Small tables with named rows and columns. After each table, cells are looked up by row and column.

Duga =
         Fopifo  Lelarov  Magodi    Zana
Vakedin  41.538   69.113  85.509  26.686
Tiz      37.243   69.390  30.042  79.690
Zuzova   36.093   74.335  67.504  24.136
Seziro   80.130   64.736  72.283  61.458
Biz      28.812   56.778  33.356  35.504
Sidozi   78.752   27.683  31.922  29.541
Tipu     26.101   26.310  58.924  74.245

Lelarov of Tipu: 26.310
Zana of Tiz: 79.690
Zana of Vakedin: 26.686
Zana of Seziro: 61.458
Magodi of Sidozi: 31.922
Fopifo of Vakedin: 41.538
Lelarov of Vakedin: 69.113
Fopifo of Tipu: 26.101
Fopifo of Seziro: 80.130
Fopifo of Sidozi: 78.752
Magodi of Seziro: 72.283
Magodi of Vakedin: 85.509
Fopifo of Tiz: 37.243
Zana of Tipu: 74.245
Magodi of Biz: 33.356

Table Kenozis
cols = Soni, Gokal, Seleli
Mir: [39, 56, 49]
Nos: [94, 64, 57]
Zufef: [42, 56, 44]
Gepav: [82, 54, 53]
Faf: [46, 77, 72]
Zopuzun: [15, 57, 17]
Vizo: [80, 34, 50]
Dof: [28, 63, 33]
Rugozo: [65, 63, 60]
Lepuzaf: [71, 61, 90]

Gokal of Nos is 64
Soni of Zopuzun is 15
Soni of Mir is 39
Soni of Zufef is 42
Gokal of Zufef is 56
Soni of Nos is 94
Seleli of Mir is 49
Seleli of Zopuzun is 17
Seleli of Faf is 72
Gokal of Zopuzun is 57
Seleli of Zufef is 44
Soni of Lepuzaf is 71
Soni of Vizo is 80
Seleli of Gepav is 53
Seleli of Nos is 57
Soni of Rugozo is 65
Gokal of Rugozo is 63
Row with the largest Soni: Nos

Rezilo:
|  | Magakal | Ronov |
|---|---|---|
| Ped | -0.921 | -0.716 |
| Bilumov | 0.416 | -0.135 |
| Zugiz | 0.009 | -0.364 |
| Gobulu | 0.578 | -0.067 |
| Farimik | -0.110 | -0.289 |
| Gogope | -0.111 | -0.328 |
| Fudon | -0.051 | -0.194 |
| Pov | -0.276 | -0.585 |
| Minip | 0.375 | -0.162 |
| Vuzutiv | -0.425 | -0.516 |
| Puvon | -0.408 | -0.557 |

Ronov of Farimik: -0.289
Magakal of Minip: 0.375
Ronov of Pov: -0.585
Magakal of Puvon: -0.408
Ronov of Gobulu: -0.067
Magakal of Gogope: -0.111
Ronov of Zugiz: -0.364
Which row has the largest Ronov? Gobulu

Table Pir
         Paka  Rus  Repe  Dunap  Negi  Zin  Farid  Rar  Felonu
Sota       72   75    77     73    30   78     68   73      32
Tuvo       66   68    68     67    17   68     64   87      20
Tulabe     72   75    78     73    38   79     67   65      39
Zukom      33   30    30     31    68   30     35   30      66
Deri       45   44    45     44    71   47     44   28      69
Pokavi     63   65    66     64    44   68     60   58      44
Fezifib    57   58    59     57    54   61     55   47      53
Kab        60   61    63     60    48   64     58   54      47
Sodib      35   34    34     35    72   35     37   26      70
Goki       29   27    26     28    74   27     33   23      72

Zin of Pokavi is 68
Rar of Fezifib is 47
Rar of Tuvo is 87
Farid of Sota is 68
Repe of Sodib is 34
Felonu of Zukom is 66
Dunap of Pokavi is 64
Paka of Sodib is 35
Rar of Kab is 54
Zin of Deri is 47
Zin of Goki is 27
Rus of Tuvo is 68
Rus of Tulabe is 75
Felonu of Tuvo is 20
Row with the largest Repe: Tulabe

Table Noki
,Tanef,Pase,Zim,Lakem,Dut,Rilamit,Mimepo,Pubin,Mef
Fipon,58,115,188,111,175,148,61,132,116
Lun,98,81,80,115,127,113,69,25,90
Vig,97,215,118,102,164,89,106,97,72
Dis,127,44,150,128,108,82,77,190,151
Deru,152,195,117,113,120,144,192,174,130
Lolug,105,116,188,194,55,127,112,101,151
Geba,54,83,48,112,108,127,172,107,76

Dis, Dut -> 108
Vig, Lakem -> 102
Dis, Mimepo -> 77
Lolug, Mef -> 151
Lun, Dut -> 127
Fipon, Pubin -> 132
Fipon, Pase -> 115
Vig, Rilamit -> 89
Dis, Mef -> 151
Lun, Lakem -> 115
Lolug, Tanef -> 105
Lun, Mef -> 90
Which row has the largest Pase? Vig

Table Gik
        Tum  Kemosi  Fudumab
Dinafi  0.6     0.7      0.5
Nikul   0.1     1.0      0.2
Dek     0.5     0.4      0.7
Supade  0.7     0.8      0.5
Kosop   0.5     0.3      0.8
Vozula  0.7     0.9      0.5
Vuge    0.7     0.8      0.5

Dinafi, Fudumab: 0.5
Nikul, Tum: 0.1
Dek, Tum: 0.5
Nikul, Fudumab: 0.2
Dinafi, Kemosi: 0.7
Supade, Fudumab: 0.5
Supade, Tum: 0.7
Nikul, Kemosi: 1.0
Vuge, Kemosi: 0.8
Kosop, Fudumab: 0.8
Vozula, Kemosi: 0.9
Dinafi, Tum: 0.6
Row with the largest Kemosi: Nikul

Table Bug
|  | Putum | Magap | Refimu | Gavov | Pov |
|---|---|---|---|---|---|
| Kog | 1.43 | -0.72 | -5.08 | 4.48 | 2.67 |
| Namalo | 1.20 | 2.64 | -6.72 | 2.87 | -2.03 |
| Gek | 4.59 | 0.91 | -4.76 | 3.49 | 3.54 |
| Fud | 0.84 | -0.73 | -4.96 | 4.90 | 2.94 |
| Nul | -0.35 | -4.25 | -5.79 | 4.63 | 1.98 |
| Mor | 0.01 | 3.37 | -4.23 | 5.72 | 2.83 |
| Biga | -2.19 | -5.96 | -4.67 | 6.59 | 4.56 |

Gavov of Gek = 3.49
Magap of Kog = -0.72
Gavov of Fud = 4.90
Gavov of Nul = 4.63
Gavov of Namalo = 2.87
Refimu of Nul = -5.79
Putum of Fud = 0.84
Magap of Nul = -4.25
Pov of Mor = 2.83
Magap of Gek = 0.91
Pov of Nul = 1.98
Pov of Biga = 4.56
Pov of Gek = 3.54
Putum of Kog = 1.43
Refimu of Kog = -5.08

Som:
,Tet,Sinomov,Sib,Pekufif,Kot,Romona
Vonotu,30082,18226,48659,-55036,20140,3160
Nimuru,-10862,73809,30206,12068,-43554,-4279
Rini,31347,-5648,1375,12449,-8086,-7220
Gigutur,-13447,69315,229,-35689,9898,-20648
Furata,-24680,61402,-5185,-20509,11543,-17419
Nal,52553,4553,14305,31392,-43838,-7624
Gek,-30482,57869,2781,-14349,12239,-10158

Gek, Pekufif: -14349
Nimuru, Sib: 30206
Furata, Sinomov: 61402
Gek, Sib: 2781
Gek, Tet: -30482
Furata, Sib: -5185
Gek, Romona: -10158

Kezi:
|  | Non | Metolu | Lomi | Bez | Pameg |
|---|---|---|---|---|---|
| Dafa | 4.35 | 5.37 | 2.16 | 3.15 | 3.42 |
| Bik | 4.13 | 2.40 | 3.57 | 3.55 | 2.81 |
| Sen | 4.08 | 3.82 | 1.45 | 3.29 | 3.04 |
| Siv | 3.29 | 1.24 | 2.63 | 3.51 | 3.80 |
| Pasu | 6.32 | 6.95 | 2.58 | 3.19 | 3.21 |
| Petamev | 2.87 | 6.39 | 4.28 | 3.34 | 3.68 |
| Rulo | 0.97 | 1.25 | 4.15 | 3.21 | 3.52 |
| Gaf | 1.28 | 8.90 | 3.56 | 3.18 | 3.11 |

Lomi of Petamev = 4.28
Pameg of Siv = 3.80
Non of Pasu = 6.32
Metolu of Siv = 1.24
Bez of Pasu = 3.19
Bez of Siv = 3.51
Metolu of Bik = 2.40
Bez of Rulo = 3.21
Lomi of Rulo = 4.15
Bez of Sen = 3.29
Metolu of Gaf = 8.90

